One turn moves every row onto another: examples first, then more rows asked:
J: [-16.5  10.9 -17.0  23.7  -8.7 -16.0  -6.5  12.7 -19.5 -13.8 -15.9 -17.2
  12.7 -13.5   7.9   9.3  -3.0 -19.0 -19.1  12.1  20.9 -24.5 -10.3 -13.4
  25.0   0.7  25.9  12.6   2.9 -28.2 -20.0  -8.7  -1.7  15.1  -0.3 -10.8
  25.8   2.9   7.3 -10.8 -27.2  -1.6   4.6   2.3   8.7]
R: [ -1.2  37.1  -5.7  -8.5  -1.5 -16.9  -1.6  13.9 -24.6  12.4 -18.2 -32.5
  10.9 -20.7  -8.9   0.0 -22.4  -2.9  13.1  28.3  27.3 -22.7  -1.2  -3.1
   5.3   8.4  -7.7   5.6  -5.5  -7.6 -29.9 -26.2 -13.7  16.0   5.4   1.3
  12.2   0.0  10.9 -32.2  -8.1  -6.1  -7.9   7.2 -29.2]
W: [-10.9  27.4 -14.6   3.0   8.7   3.6 -10.8  -9.9 -24.2  -2.5  10.5   2.6
  -1.9  -5.3 -22.5 -14.1  14.9  11.4 -15.6 -13.8 -11.9   0.3 -15.9  15.1
  -3.5 -19.4 -23.3 -17.1 -29.6  11.3 -32.7 -10.0  11.6   3.3  -6.9   0.3
   5.4 -15.8  -0.1 -12.2   9.7 -13.9  13.6  19.0   7.8]
X: [-13.1  -4.4   7.7  -3.1  -7.7 -28.0  -0.1 -12.7 -17.3  -8.1  -5.5   9.7
  14.8   6.8 -12.2   3.7 -10.3  -5.6  20.1  10.8   9.4 -28.2 -10.9 -11.6
   9.0  38.3   2.5   2.3  12.9  -9.3 -12.9   9.2  -8.6  -8.0   5.7  -2.3
  12.0  -4.4  18.6 -18.5 -32.1   3.7  -9.8  25.3 -10.8]
U: [-18.0   7.1  -5.5   9.5   7.8  10.0  13.4  -5.1 -23.5   3.2  16.2  18.7
   0.9   4.4 -28.3 -11.4   6.7   4.7 -18.4 -20.0  14.1   0.0  -7.4   6.2
   3.7 -28.1  -9.2 -22.6 -20.2  13.3 -22.9 -21.2  13.3  -7.3  -6.2   2.2
  -1.9  -7.3  -4.9  -7.4  -8.1   5.5  15.3  11.6   7.2]
D: [-18.9  12.6 -11.1  17.7  -2.8  -5.5 -15.8   8.1 -11.7  -9.3  -7.9  -3.6
   4.9 -10.2   5.8   1.8   0.7 -18.7 -13.7  21.5  18.3 -19.5  -2.5 -18.9
  24.0  -1.6  12.8   9.7   2.8 -38.0 -10.9   2.8  -2.5  25.5   0.9 -18.2
  23.1  11.2   1.4 -12.0 -24.1   3.6   1.9   3.5   2.1]
C: [-15.4   4.3 -12.6  17.9   7.4   8.6  13.6 -11.5 -19.7   1.0  17.3  15.4
   5.1  11.4 -28.0  -8.0   4.9   2.2 -14.7 -12.4  12.0   8.8  -8.0   8.4
   8.2 -26.3  -5.1 -21.8 -22.1   9.7 -21.9 -15.0  11.5  -8.4  -5.1   9.4
  -6.0  -4.5   1.0  -7.5  -5.5   2.0  18.2  24.5  11.7]
A: [  6.1  37.5   2.0  -0.7  -6.0 -14.4  -3.5  13.3 -14.4  16.2 -12.4 -41.1
   7.2 -16.6  -9.4 -10.1 -30.1   5.0  11.8  22.1  14.8 -27.2  -6.5   3.5
   6.1  12.4 -12.9   1.6   1.5  -4.2 -34.9 -22.4 -19.0  10.6   4.0  -0.2
  13.4   9.4  10.5 -32.8  -7.3  -6.7   3.9   6.6 -20.9]
L: [ -5.4  20.8 -20.4   2.7  13.7   8.2  -7.3 -11.6 -19.8   6.1   2.7  -7.1
  -0.3  -3.8 -21.2  -7.9  13.2   3.8 -24.7 -15.9 -13.9   0.0 -14.2  19.0
   1.9 -26.3 -17.6 -17.8 -23.3   5.8 -27.5 -10.7  13.3   1.0  -6.6   5.9
   6.7 -17.3  -1.8 -13.6   6.7 -13.9  16.4  22.8   5.2]
S: [  0.6   7.3   0.0  12.3   8.8   4.7  12.9  -1.2 -32.3   7.9   3.7  11.2
   8.5  -0.1 -27.3 -20.0   7.6  13.2 -15.9 -11.3 -19.9   3.2  -1.7   9.3
   2.1  -3.2 -10.0 -21.3 -17.4  25.0 -33.6  -8.7  -5.2  -6.1 -13.0  16.4
  16.2 -10.2  -4.8  -4.2   0.6   2.7  20.8  18.4   5.2]
Y: [  3.2  24.2   1.5  -3.0   4.6 -19.8  -8.1   7.1 -18.7  24.4 -18.1 -29.8
   2.2 -20.7  -7.9 -11.4 -20.8   5.6  18.2  23.6  14.6 -13.5  -9.5  -8.0
   7.6  11.2 -19.3  12.3  -4.8 -10.6 -19.0 -16.3 -11.8  20.1  -0.5 -10.5
  18.3   4.0  13.3 -34.4 -11.0  -2.5  -8.3  10.0 -25.4]
Q: [-15.6   7.4   0.0  -0.1 -14.5 -36.3  -0.3  -1.2 -21.8  -9.5 -10.9   3.1
  13.0  14.5  -8.4   0.8 -14.5  -1.1   9.8  19.8  20.4 -25.3 -11.4   3.0
   2.1  32.9  12.4   6.4  12.2  -5.1 -18.8   6.9 -12.5 -16.7   4.9  -0.9
   9.7  -7.4  29.5 -11.8 -21.9  -4.0 -12.8  31.5  -7.4]
Z: [ -8.9   5.2   0.0  -5.7 -16.9 -27.9   1.8  -0.6 -13.1 -14.6  -1.0  -2.3
  11.3  16.1 -17.7  -5.2 -14.5  -2.1  10.4   6.5  19.8 -33.1 -11.0  -1.1
   4.9  30.7  14.6  -4.0  18.8   1.6 -15.9   5.7 -15.1 -22.6  10.0  -2.6
   3.9   0.7  26.5 -11.3 -30.8   0.2  -5.2  21.0  -5.4]
H: [-20.7  21.2 -14.8  25.8 -13.0  -4.2 -18.8  15.8 -11.7 -20.1  -4.0 -20.5
   8.8  -7.6   4.9   0.2  -2.8 -12.4 -16.6  10.5  16.8 -25.7 -12.0 -10.4
  24.4  -5.9  25.7   4.7   3.8 -29.6 -20.5  -3.3  -0.5  11.8   6.0 -17.1
  20.2  13.3   8.4 -16.8 -21.9 -10.0  11.0  -2.7   2.4]
G: [ -0.4  14.2  -9.9   8.1  10.3   3.5  15.0  -4.6 -26.6  12.4   3.3  10.6
  15.9   3.7 -33.0 -11.7   2.3  13.9  -7.8 -12.1 -18.4   7.2  -0.1  10.5
  -2.4  -6.3  -5.9 -25.5 -18.0  24.0 -21.8 -10.1  -7.0  -3.2  -9.5  20.1
  13.3 -14.2  -5.4  -8.4   1.8  -4.4  21.1  17.1   1.1]

U moves to S
J moves to Q
Where do these go?
X moves to Y
Z moves to A
L moves to C

